In the data rows, 128 means zero.
Here are some rows, each followed by its group. Groups can overlap.
[103  89 121 179  87 158 145 147 127  90 162 161 106 142  99 101 159 143
 162 127 144  73 162 113  96 121 128 160  93 118 159 130 151 115 164  84
  84 107  76 166 151  91  64 134 159 130 110 150] d
[152 179 133  77 178 118  86  87 178 167 108 112 137 102 175 154 146  61
  69 110 143 162  76 133 117 182 155  68 168 119  95 117 154  89 102 158
 156 196 150 154  73 162 173 108  76 166 192 138] e
[151 126 114 165  93 164 158 111 154  96 158 183 127 130 132 121  88 143
 151 156 156  97 152 139 122  84 134 165  66 141 167 128 110 195 152  81
  97  92  91 160 168 101 107 108 125 123  93 146] f
[101 133 141 104 134  83 147 155 120 130 120 123 120 170 129 120 119 135
 122  92 141 169 120 137 125 138 124 106 139 114 123 124 123 120 118 154
 117 141 134 120 105 108 153 140 131 122 126 157] g
[127 157 146  98 152  98 116 116 131 169 104  99 135 129 143 142 123 112
  99 102 111 147 108 132 142 151 120 104 147 128 115 121 135 122 115 164
 149 154 158 112  92 145 164 122 115 125 145 113] h
[116 152 128  97 190 133  42  98 109 160 107  59 161  70 144 178 190  76
  85 150  55 137 105 115 153 202 122  99 199 158  40 124 125  39 102 173
 185 150 183  82  86 173 145 124 101 137 197  83] e
[121  68 116 197  74 185 151 151 110  75 163 170 118 142  94  99 130 161
 172 155 140  62 178 117 119  86 111 189  80 127 159 138 123 149 155  70
  89  77  82 155 181 100  54 135 172 103  84 140] f
[132 102 111 160  97 173 144 129 132  83 163 168 136 121 122 129 103 139
 151 184 143 103 147 132 142  86 139 164 100 147 125 134  95 163 129  90
 108  94 106 131 176 121 106 113 119 116 112 133] i
[123 182 102  87 187 110  81 115 161  98 130 118 155 102 182 156 136  74
  89 145 131 209 114 148 145 162 171  84 171 147  58 126  94  80 114 150
 150 160 143 131 109 137 165  98  67 145 186 163] e
[ 27  34 125 158  76  50 215 255  51  50 137 133  78 255  44  57 121 232
 222  43 158 196 200 123  93  80  89 130 114  54 169 155 130  86 160 125
  39  95  87 144 163  43  87 193 207 113  41 189] j
[135 104 118 163  86 147 176 141 156  96 145 176 107 161 122 100 100 153
 158 117 181 107 153 129 105  87 137 149  77 101 184 131 139 167 155  83
  83 114  82 181 157  99  99 118 141 138  88 163] d
[128 120 128 154 103 137 156 137 134 110 140 154 117 145 125 102 120 146
 140 115 149 112 152 132 115 112 135 154  94 119 166 127 133 151 148 111
 104 107  98 152 141 102 107 121 147 117 101 154] f
[107 137 140 106 122  90 160 145 137 144 125 134 119 178 124 120 107 136
 121  79 153 145 119 136 124 130 127 109 120 109 151 118 129 148 121 147
 106 150 125 132 105 110 153 134 133 121 122 152] i
[140 166 141  93 159 104 113 110 150 160 106 109 129 124 153 137 129 103
  94 101 127 161 105 129 128 156 137  96 153 123 119 125 139 114 114 159
 149 164 148 129  89 145 162 121 108 141 151 132] g
[111 120 132 146 140 150  73 129  42 149 128  70 141  91  97 139 178 150
 144 156  32  69 138  86 150 148  75 168 159 155 118 146 144  79 128 144
 163 101 164  70 133 158  98 159 182  73 132  50] h
[147 131 104 163  89 156 156 119 146  87 161 174 131 128 137 108  84 150
 151 161 162  99 162 134 125  73 150 180  68 138 169 130 102 201 160  87
 101  89  89 145 175 104 101 111 133 105  89 154] f
[142  96  97 178  81 188 154 122 161  70 181 200 123 126 120 125 105 132
 158 180 181  74 149 139 117  79 151 167  72 134 142 127 108 176 147  53
  86  98  75 172 187 106  83 106 119 137 113 155] i
[140 135 134 119 142 125 119 123 117 142 110 111 135 119 133 129 118 127
 120 130 116 147 124 128 141 133 117 128 142 133 123 132 128 129 122 145
 144 130 150 114 122 146 147 132 127 116 124 113] h
[117 152 142  92 150  89 127 132 139 149 112 118 124 145 141 129 130 111
 105  95 137 169 103 134 117 156 139  95 149 113 121 121 137 107 117 161
 129 161 139 129  90 121 164 126 113 140 148 152] g
[137 157 144 112 149 137  92  97  93 176 100  49 155  98 143 161 129 129
 112 135  39 114  98 106 188 147 107 135 164 165 104 124 119 119 111 178
 192 117 191  46 105 186 158 142 148 106 144  55] h
[133 164 139  88 163 109 101 103 161 159 112 115 128 113 156 142 153  85
  90 107 132 149  90 128 114 176 148  85 158 120 112 117 155  90 116 153
 145 176 141 140  83 142 158 119  96 158 173 135] g
[117 143 143  99 147  91 129 141 125 143 112 112 126 144 135 129 128 123
 112 100 128 169 112 134 126 149 128 102 150 117 117 127 128 112 114 161
 135 149 145 119  99 126 157 133 121 131 139 143] g
[138 165 141  97 151 108 120 107 162 159 110 124 124 120 153 136 134 100
 101 107 139 147  98 130 115 160 145  95 144 117 131 121 151 116 120 149
 139 168 135 139  89 136 159 118 103 153 154 137] g
[ 96 108 132 139 112 117 139 151 116 112 142 137 109 145 102 110 160 141
 148 113 132 118 139 121 102 136 125 130 124 114 138 128 145  97 142 121
 107 122 107 134 130  97 105 140 146 135 123 141] j
[146 138 115 153 103 159 150 111 144 108 153 174 131 115 142 125  98 135
 137 155 147  92 145 141 132  95 140 171  84 156 154 129 107 183 152  91
 118  99  99 138 160 106 101 111 118 118 107 141] f
[127 143 129 109 159 132  80 103 136 153 116  99 135  89 136 149 175  90
 102 131  97 123 105 115 124 177 133 103 168 133  91 125 150  70 121 147
 157 154 149 119  98 150 130 124 111 154 174 104] j
[ 72  88 139 144  89  95 175 182  92 104 151 146  95 173  72  94 137 175
 174 108 139 117 144 121  98 114 120 143 108 106 158 133 134 123 147 117
  82 105  94 113 147  72  96 161 164 125  93 146] j
[143 138 126 108 156 134  72 117  78 145  97  74 164  85 136 169 122 125
 112 199  56 141 105 123 181 122 112 134 174 159  65 140 101 107  90 155
 181 111 190  55 132 184 160 139 124 115 140  67] h
[ 95  89 133 179 102 161 129 139  78 117 147 125 118 125  87 112 177 154
 157 136  81  55 165 110 124 135 100 178 109 134 151 127 144 111 159 111
 117  91 113 113 148 107  60 151 182  99 106 101] h
[107 110 135 144 105 123 149 151 121 114 137 147 108 147 107 107 139 146
 150 120 140 116 141 124 102 124 128 138 112 118 151 129 140 124 145 120
 103 114 105 135 134  96 106 136 143 128 114 145] g
[130 103 130 149 117 153 118 134 110 121 130 125 134 120 112 130 135 139
 139 155 110 111 139 123 134 120 113 147 132 132 120 139 132 123 125 115
 127 106 131 117 141 134 110 133 140 117 120 112] f
[144 108 117 146 107 158 134 124 114 104 131 141 138 111 122 136 108 140
 144 184 128 110 138 127 147  90 126 162 119 148 122 132 100 163 118 109
 121  94 130 110 163 137 111 124 132 107 114 112] f
[132 178 138  77 179 107  83  90 172 169 113 107 133 100 166 152 167  63
  74 101 128 153  80 126 109 198 155  72 172 122  95 114 161  69 113 165
 154 196 145 145  65 148 166 113  84 168 196 137] e
[116 132 146 113 125 100 146 131 122 164 113 115 114 140 116 136 115 142
 130 102 117 119 110 120 130 142 119 119 127 123 141 121 144 141 129 147
 130 143 139 108 107 130 152 140 133 130 120 108] h
[102 119 132 165 100 136 146 138 117 113 157 157 110 145 111 102 155 144
 147 118 139  77 147 123 107 129 127 163  92 129 170 119 138 142 151 100
 104 110  88 145 138  91  86 136 166 110 110 147] e
[108 116 137 132 109 112 152 148 123 119 134 143 109 150 108 107 136 145
 142 112 144 126 130 128 104 126 127 131 115 115 153 126 144 126 140 124
 105 123 106 135 128  96 115 138 141 131 115 148] g
[125  75 114 180  76 145 180 172 100  79 137 153 123 164 100  97  85 191
 185 127 147 121 180 128 133  59 104 178  83 113 171 141 116 171 145  91
  86  74 101 146 182 104  94 141 168 109  60 137] f
[112  78 102 174 108 161 108 168  51  80 137 109 142 113  76 128 142 169
 182 195  67 101 168 122 169  88 103 179 128 161 106 146  93 129 122 105
 126  67 143  78 189 139  78 153 164  84  99  68] j
[125  93  97 203  63 202 154 116 156  55 206 220 112 111 108 116 126 143
 179 190 170  37 177 125 103  75 153 202  42 153 165 125 112 178 173  39
  79  70  45 170 205  80  44 107 138 127 100 160] d
[138 163 136  98 161 106 111 110 149 161 109 109 128 122 155 134 128 109
  99  95 123 158 108 131 130 153 133  97 148 123 122 123 138 117 121 154
 152 163 148 133  94 143 156 124 113 141 146 126] e
[ 70  92 142 126 107  73 165 189  67 122 128 112 109 182  76 114 127 181
 167 100 113 145 145 134 128 114 101 137 135 122 130 139 108 119 128 148
 103 104 134  78 135  90 130 163 163 112  95 127] j
[148 132 110 147 110 140 142 122 123 120 147 142 130 100 120 132  85 145
 141 175 126 124 140 140 163  89 124 143 110 148 123 138  82 185 122 106
 142 106 134 112 175 141 128 115 138 110 109 117] i
[139 146 137 130 132 131 128 104 144 149 121 131 134 116 137 122 130 127
 123 121 120 107 123 132 127 128 129 138 119 137 151 113 127 147 135 130
 140 128 128 119 117 132 135 119 127 127 128 128] d
[132 186 125 102 177 101  89  99 141 163 106  92 135 101 165 136 142  97
  89  87 101 161 117 126 137 166 137 103 150 136 123 120 133 106 134 163
 169 164 147 135  92 145 151 121 117 131 155 118] e
[145  99 118 157 105 173 144 135 118 106 139 148 133 123 109 125 110 146
 147 172 132  95 151 132 142  86 125 157 104 144 132 127 112 167 130 102
 119  85 118 126 164 130 102 133 144 109 101 115] f
[133 105 120 162  91 159 156 131 146  99 147 166 114 142 120 111 113 143
 153 135 160  97 146 123 107  99 135 147  90 114 164 128 134 155 146  84
  90 110  89 163 156 108  97 120 139 131 103 155] d
[ 56  99 132 120 135  86 118 182  75 107 139 100 124 155  87 127 178 141
 150 112 100 151 140 122 117 159 113 119 162 125  87 133 123  53 127 154
 117 122 133  92 119  97 115 160 147 123 141 137] j
[176 179  94 103 170 158  77  56 181 147 153 132 156  50 173 175 120  72
  87 167 126 120 101 140 148 136 166 117 138 172  78 121  93 158 112 122
 179 139 141 119 140 169 147  95  64 155 179  96] j
[135 163 138 116 176 123  77  94  68 189  89  41 169  63 142 175 161 116
  98 145  12 108 113 117 194 162  99 136 177 176  88 118 105 120 109 188
 204 114 197  40  98 183 164 125 144 100 148  34] h
[223 163 121  68 166 134  95  65 182 197  90 108 142  70 163 187  84  88
  77 147 151 175  64 135 134 121 143  77 160 116  97 146 140 164  85 152
 187 179 179 134 118 213 200 112  59 187 163  84] j
[122  97 115 195  76 183 150 117 138  94 173 176 118 122 114 101 136 155
 162 146 140  46 168 109 108 100 132 190  68 137 183 125 138 157 173  71
  97  83  72 163 166  91  59 113 159 119  94 141] d
[147 136 128 120 134 137 122 114 132 137 113 130 136 120 140 139 112 120
 120 145 130 133 117 129 138 123 133 122 131 131 123 129 133 135 123 131
 138 130 140 124 126 143 145 118 112 128 135 118] d
[116 154 130  95 188 128  50 102 111 160 110  62 157  78 140 172 191  78
  87 143  61 138 102 119 147 200 123  97 199 154  46 128 135  39 102 173
 181 154 180  85  86 167 145 128 105 140 194  88] e
[ 94 138 141 118 163 111  80 125  96 155 117  73 135 104 120 148 188 116
 117 117  56 123 129 109 138 185 111 119 172 147 100 124 139  56 128 166
 162 135 160  83  96 140 127 138 137 125 162  89] h
[155 135 132 111 157 135 107 113  81 193 101  81 164 108 135 145 120 138
 115 125  54 120 112 128 162 149 101 127 152 173 122 129 102 137 120 167
 179 116 177  59 103 159 148 121 155 105 120  68] h
[ 94 124 128 161  87 114 184 157 146  93 159 181  91 179 118  76 127 154
 156  79 183 113 160 128  83 116 143 151  73 103 198 118 143 148 171  99
  72 118  60 184 137  58  89 127 156 121  91 197] e
[155 122 116 144 107 141 153 122 150 108 134 161 124 136 135 119  84 143
 142 139 163 129 143 137 127  86 137 139  94 124 154 129 110 175 133 101
 115 111 107 147 159 124 124 115 125 133 101 142] i
[149 130 126 118 136 117 136 130 122 145 104 106 123 126 140 123  96 148
 130 107 122 158 134 125 141 108 109 119 138 120 141 141 127 145 126 141
 142 124 146 121 130 145 146 133 129 135 103 114] h
[104 127 133 111 134  85 145 156 102 131 124 115 126 168 117 120 121 145
 131  96 127 164 133 138 129 126 117 117 139 118 126 129 119 129 119 153
 122 132 137 110 117 113 145 146 140 110 118 138] g
[ 84  92 141 150 109 119 137 162  59 137 129 107 115 134  73  99 164 174
 176 112  79  97 157 109 129 123  83 160 127 140 134 134 137 127 146 133
 123  92 136  83 141 114 107 162 181 113 104  91] h
[126 156  97 124 136 126 134 124 192  83 155 175 124 137 166 121 113  95
 118 120 189 163 130 145 111 129 176 103 110 114 129 122 119 124 143 102
  98 158  87 193 132 105 131  95  89 158 148 194] i
[111 152 130 138 120 108 151 133 154 122 143 153 104 154 142  95 131 128
 127  75 162 124 140 131 100 135 143 134  99 110 176 115 143 139 158 120
 104 141  86 171 116  90 113 121 141 127 116 176] e
[ 88 129 139 114 156 107  88 133  99 144 122  85 131 111 115 140 190 115
 121 115  75 130 124 111 126 183 121 113 172 138  96 127 144  51 130 160
 145 140 147  99  98 127 120 142 136 137 160 106] j
[139 105 129 151 108 159 135 127 119 108 138 142 133 123 122 125 115 140
 144 174 126  98 134 128 145 102 123 154 114 136 130 129 110 156 128  98
 116  96 124 120 159 135 110 125 134 116 115 124] f
[146 161 135  88 173 114  90 105 141 160 100  95 147 109 159 153 133  88
  84 121 112 166  98 135 140 165 133  88 170 130  85 123 131  97 100 166
 163 162 167 119  87 161 169 119  96 137 171 119] e
[155 178 133  81 173 116  93  83 184 169 108 118 131 101 174 148 140  67
  73 107 143 156  81 131 115 176 157  73 158 117 108 118 156 101 110 155
 155 193 146 156  78 160 171 107  81 168 183 134] e
[140 150 144 118 132 120 123 100 134 162 111 113 123 103 130 140 122 119
 111 117 114 112 122 123 129 138 133 120 120 146 149 124 141 142 133 145
 145 132 144 116 116 141 140 119 120 133 134 105] d
[138 123 133 124 136 127 120 129 107 142 109 111 136 123 126 135 123 135
 123 135 111 140 122 130 138 119 115 130 139 134 124 131 131 129 119 144
 142 120 149 109 127 146 138 137 132 112 121 110] h
[ 98 133 142 112 117  77 170 159 135 124 134 149 102 178 122 105 119 143
 136  83 166 160 124 136 102 129 138 111 117 102 158 123 136 134 134 137
  97 143 108 137 115  88 144 138 131 134 115 172] g
[130 122 138 119 134 122 120 130 103 138 108 105 134 125 119 137 129 136
 127 140 103 137 127 131 139 132 111 130 148 135 120 126 131 117 116 148
 142 124 148 104 125 139 132 140 131 123 130 116] h
[112 121 139 124 116 105 152 146 120 124 131 136 114 151 115 111 129 142
 138 115 141 136 129 124 112 127 130 128 121 115 148 126 135 127 140 131
 110 125 113 129 124 102 124 132 139 127 116 147] g
[121  82 117 183  89 178 135 146 111  85 155 151 123 130  97 114 141 147
 160 158 132  72 164 121 124 102 114 175  98 132 136 134 125 128 148  83
 102  89  97 145 168 113  70 132 162 110 103 127] f
[155 172 116 113 159 136  94  80 164 147 124 122 149  82 157 149 126  94
 103 141 119 126 114 130 140 142 151 116 135 149 107 115 110 150 124 138
 165 141 143 123 121 155 149 116  96 134 152 111] g
[164 140 135 102 156 100 120 127 117 162  79  81 130 119 139 135 101 145
 115 107 103 183 129 122 153 117 108 103 157 109 132 143 130 133 121 164
 170 145 178 107 114 169 167 143 125 130 111  89] h
[155 141 125 111 143 135 116 112 140 135 116 125 146 106 145 148 112 111
 112 153 130 144 111 138 144 124 136 116 140 140  99 127 116 142 110 133
 147 132 148 117 130 155 148 118 103 128 143 122] i
[115 111 121 155 106 147 135 129 145 111 150 154 113 129 115 114 153 125
 145 125 146  90 140 116 100 133 137 141 107 117 149 127 153 114 152  96
 101 129  92 164 136 107  91 127 137 147 126 144] d
[166 174 102  81 192 145  55  79 171 137 128 111 167  75 182 184 132  48
  63 166 133 171  87 145 149 165 156  79 176 149  32 125 103 102  84 145
 177 173 165 130 107 182 169  99  55 152 207 127] e
[155 154 126 118 132 127 129  99 165 146 122 143 123 116 150 127 115 113
 115 116 148 131 111 127 119 129 142 118 120 122 144 123 138 147 134 128
 137 150 124 150 119 135 142 114 112 146 134 131] d
[162 164 124 109 147 132 113  82 177 155 125 138 130  93 163 141 122  90
  97 125 143 127  99 130 122 145 154 106 125 129 132 126 139 138 128 127
 146 163 128 150 112 149 147 106  95 157 153 124] i
[123 150 140  99 141  95 140 131 130 151 112 115 130 150 137 126 123 123
 111  95 127 150 113 134 131 143 125 103 137 123 129 116 126 129 117 152
 132 151 139 123  99 123 158 131 123 123 134 137] g
[110 131 140 137 106 108 164 139 132 130 137 154 111 152 121 106 124 146
 142 104 146 112 136 123 109 124 126 130 105 112 170 122 140 147 141 119
 102 126 104 134 130  96 121 132 136 132 111 143] g
[169 158 136  86 163 111 109 100 167 176  92 107 127 110 157 143 120  97
  91 103 140 164  89 123 118 148 137  71 157 101 124 130 162 116 108 154
 160 182 155 151  94 170 173 122  94 174 153 114] j
[ 99 121 135 123 135 113 113 139 118 130 130 114 118 128 115 126 171 122
 132 114 114 127 128 116 110 157 127 115 149 122 119 128 148  76 133 140
 124 139 125 124 112 118 116 140 133 143 145 130] j
[136 107 121 147 119 160 120 125 114 115 131 128 141 114 120 140 125 135
 139 170 115 106 137 129 138 118 121 144 131 141 112 135 119 127 120 115
 125 106 132 119 146 142 107 130 133 119 125 115] f
Which 3 other groups have their centres nearest to the centre of group g, nearest first?
j e i
Which 4 groups are nearest to each row below, nearest first, going by the distance to the group's nearest row?
[139 115 130 152  93 125 179 143 144 119 124 151 104 161 129  94  99 165
 157  88 160 127 155 124 109  95 124 147  88  98 193 133 146 161 163 109
  97 116  96 169 143 100 108 130 150 133  78 155] d f g e
[150 204 129  47 222 118  41  71 203 180 103  91 155  96 205 179 172   3
  19  92 148 186  54 141 117 234 165  26 206 112  32 110 160  36  77 182
 177 243 169 173  30 184 195  97  44 181 249 155] e g j i
Which 3 groups are nearest to each row below, nearest first, going by the distance to the group's nearest row?
[135  85 109 181  73 163 183 160 120  70 157 179 124 154 101  99  88 176
 180 164 163 100 175 137 132  54 117 175  68 126 168 145 100 192 145  68
  82  75  90 150 196 101  82 126 157 107  69 146] f d i
Which 3 other groups have their centres nearest to the centre of group i, nearest first?
d f g
Which 4 groups are nearest to each row below, nearest first, going by the average distance to the group's rows?
[131 172 116 115 163 118  99  96 141 141 132 108 139  93 161 133 135 108
 108 127 104 142 127 135 141 144 143 130 134 156 123 120 113 133 139 141
 161 135 134 115 122 136 141 114 114 124 145 115] g h i e
[113 131 154 111 133  97 138 122 100 164 116  79 136 136 128 139 140 153
 124 112  83 129 116 126 163 131 106 127 143 155 119 121 131 136 123 165
 150 117 165  73 109 150 152 142 146 110 120  86] h g j i
[151 173 135  91 166 116 102  95 156 168 106 110 137 108 165 143 133  90
  87 108 127 155  94 132 127 161 142  91 155 122 114 120 144 113 116 159
 159 170 151 132  89 154 165 115  99 149 162 126] g e h i
[ 53  88 140 129  75  56 215 214  99  87 159 176  83 229  71  82 110 189
 185  76 189 154 145 139  89  93 128 130  91  89 173 131 120 145 144 120
  50 112  78 126 149  39 123 161 162 123  80 194] f g d i
[ 87 120 141 121 140 104 108 135  94 146 120  92 127 120 107 129 171 135
 139 107  77 119 128 106 119 166 115 127 156 136 121 129 146  74 138 156
 139 126 142  95 109 122 122 146 147 131 138 107] h g j e
[ 94  73 134 152 101 120 147 173  70 109 140 131 109 152  72 109 155 170
 172 136 113 103 149 117 119 110 100 154 123 122 133 135 129 121 127 120
 105  96 118 105 156 104  92 164 172 105 103 119] f d g h
[156 131 119 151 113 170 128  88 154 114 147 157 138  96 140 135 118 119
 132 172 139  79 136 130 128 113 141 158  98 145 134 123 130 158 149  97
 131 108 107 131 146 126 108 108 114 135 128 129] f i d g
[126 148 135 106 141  95 137 132 141 149 110 119 118 143 140 120 121 129
 116  91 139 161 117 131 115 138 131 108 134 110 146 125 141 125 126 148
 129 150 132 139 105 123 152 132 122 136 127 143] g i h d
[112 146 143 100 144  95 126 130 136 146 119 119 118 136 133 126 146 114
 115  98 129 153 107 125 109 161 137  99 148 116 125 120 146  98 125 154
 129 158 131 127  95 118 148 130 117 146 148 143] g e h i
[147 133 114 133 114 130 156 125 172 113 136 163 116 141 144 113 100 128
 134 115 176 138 131 133 113 104 146 116 101 107 159 130 135 155 143 102
 104 142 101 178 141 119 128 112 113 154 114 159] i d g f
Group i spreads out most along one direction. Which 3 other groups' directions of most spread are closest to that one, closest first?
d g f
Which 3 other groups have their centres nearest to the centre of group d, nearest first?
f i j
Group j spreads out most along one direction. Which 3 other groups' directions of most spread are closest to that one, closest first?
g e h
Which 3 groups are nearest to each row below, nearest first, going by the average distance to the group's rows?
[106 150 130 125 124  99 153 133 154 142 144 148 112 173 137 113 116 118
 113  62 170 119 125 138 113 137 133 113 100 104 164 111 135 148 135 128
 106 164 103 175 107 108 132 129 139 129 126 159] g i d
[ 92 143 141 125 152 112  85 115 107 155 118  81 132  96 125 139 185 115
 119 108  62 109 132 104 134 190 124 126 159 147 116 119 144  63 143 159
 155 135 143  93  96 131 122 134 141 132 153  90] h g e
Which 4 groups are nearest to each row below, nearest first, going by the distance to the centre of the group?
[133 112 122 135 127 156 113 121 126 120 132 125 135 112 125 140 139 118
 128 154 120 112 129 121 132 133 127 130 137 133 109 128 131 112 124 117
 129 122 132 127 134 140 116 125 124 128 138 115] j i h g
[115 147 140 114 131  96 149 132 140 141 126 136 112 155 138 117 120 128
 120  86 149 144 119 132 113 136 136 114 123 114 149 119 140 133 134 142
 119 148 118 139 106 110 146 130 127 130 127 152] g j i e
[132  88 116 155 121 129 130 163  66 122 104  92 128 129  94 116 122 177
 163 130  89 143 164 116 152  89  82 146 137 130 136 153 116 135 124 133
 145  95 155  94 163 150 106 165 170 105  85  80] h j f d
[141 145 131 136 122 136 146 113 151 133 131 146 124 129 143 117 117 124
 123 114 144 117 130 132 119 124 138 139 109 125 160 120 129 153 144 118
 128 133 111 147 125 117 127 113 124 125 120 151] i d g f
[138 152 136  94 171 114  91 117 117 161  93  78 154 114 147 152 126 106
  93 127  95 169 104 131 155 156 116  98 174 134  82 129 121 101 100 173
 172 148 178  98  94 166 169 130 110 120 158 107] e h g j
[135 116 132 126 138 142 103 123 113 136 109 106 141 110 126 142 137 130
 121 152  98 129 125 118 147 131 116 127 153 139  96 130 127 112 111 139
 148 120 156  99 128 152 132 135 126 120 135  99] h j g e
[130 120 128 155  99 142 155 134 136 107 138 152 119 139 126 109 115 146
 142 128 145 109 148 129 118 107 129 152  97 120 164 129 128 156 148 100
 108 103 102 144 146 107 106 124 142 121  99 145] d f i j
Which 3 groups are nearest to each row below, nearest first, going by the distance to the centre of the group?
[153 129 121 128 126 156 121 108 148 117 137 145 138 108 140 143 117 114
 123 163 139 122 119 134 137 118 139 133 126 130 118 121 120 144 121 112
 129 130 131 133 139 141 131 110 110 132 140 125] i d g
[136 148 145 112 130 115 138 115 147 154 119 135 118 128 141 125 127 118
 120 108 139 131 115 127 112 142 140 117 127 117 152 122 145 130 133 134
 129 148 125 133 104 121 146 118 123 142 134 138] g j e
[150 145 130 132 127 152 115  88 160 139 133 141 130  97 145 139 133 108
 113 141 125  92 123 125 126 136 145 140 114 140 135 125 144 137 135 108
 138 129 121 131 127 138 123 108 113 144 141 116] i d g
[116 130 136 111 147 113 106 135 116 139 117 102 132 126 124 135 151 117
 116 123 108 145 118 124 124 157 125 108 159 125 103 127 139  87 115 152
 139 142 146 111 105 135 136 136 123 134 149 121] j e g
[122 173 139  86 176 100 101 112 147 163 110  93 149 139 164 153 129  83
  74  87 123 163 102 141 141 179 129  87 165 127  86 113 123  97 103 174
 153 175 160 129  69 150 173 115 104 127 172 137] e g h
[117 106 132 150 103 136 146 146 117 107 142 144 116 144 105 112 142 152
 148 130 136 109 146 120 110 118 119 148 109 119 149 129 137 127 143 111
 109 107 106 134 141 105 102 137 149 118 108 142] d f j
[138 154 133  85 181 130  64  97 145 162 105  89 148  91 153 167 169  66
  77 133 105 150  84 127 130 190 137  79 188 132  60 123 147  59  95 162
 167 178 168 122  80 171 159 118  86 156 197 112] e h g
[100 115 139 120 116  93 155 160 116 123 131 138 106 158 110 110 137 146
 144 103 143 145 131 126 108 131 130 123 125 112 146 127 136 118 133 136
 104 128 113 125 122  94 127 142 136 132 115 155] g j d
[107 155 130 139 122 110 147 123 144 142 148 144 116 153 135 116 126 129
 122  87 138  96 133 137 133 130 130 145  94 131 177 105 130 161 144 125
 118 134 105 146 118 114 122 127 145 109 119 136] d g i
Which 3 other groups have their centres nearest to the centre of group j, nearest first?
g h i
Group h spreads out most along one direction. Which 3 other groups' directions of most spread are closest to that one, closest first?
e f g
Which 3 other groups have their centres nearest to the centre of group h, nearest first?
j g e
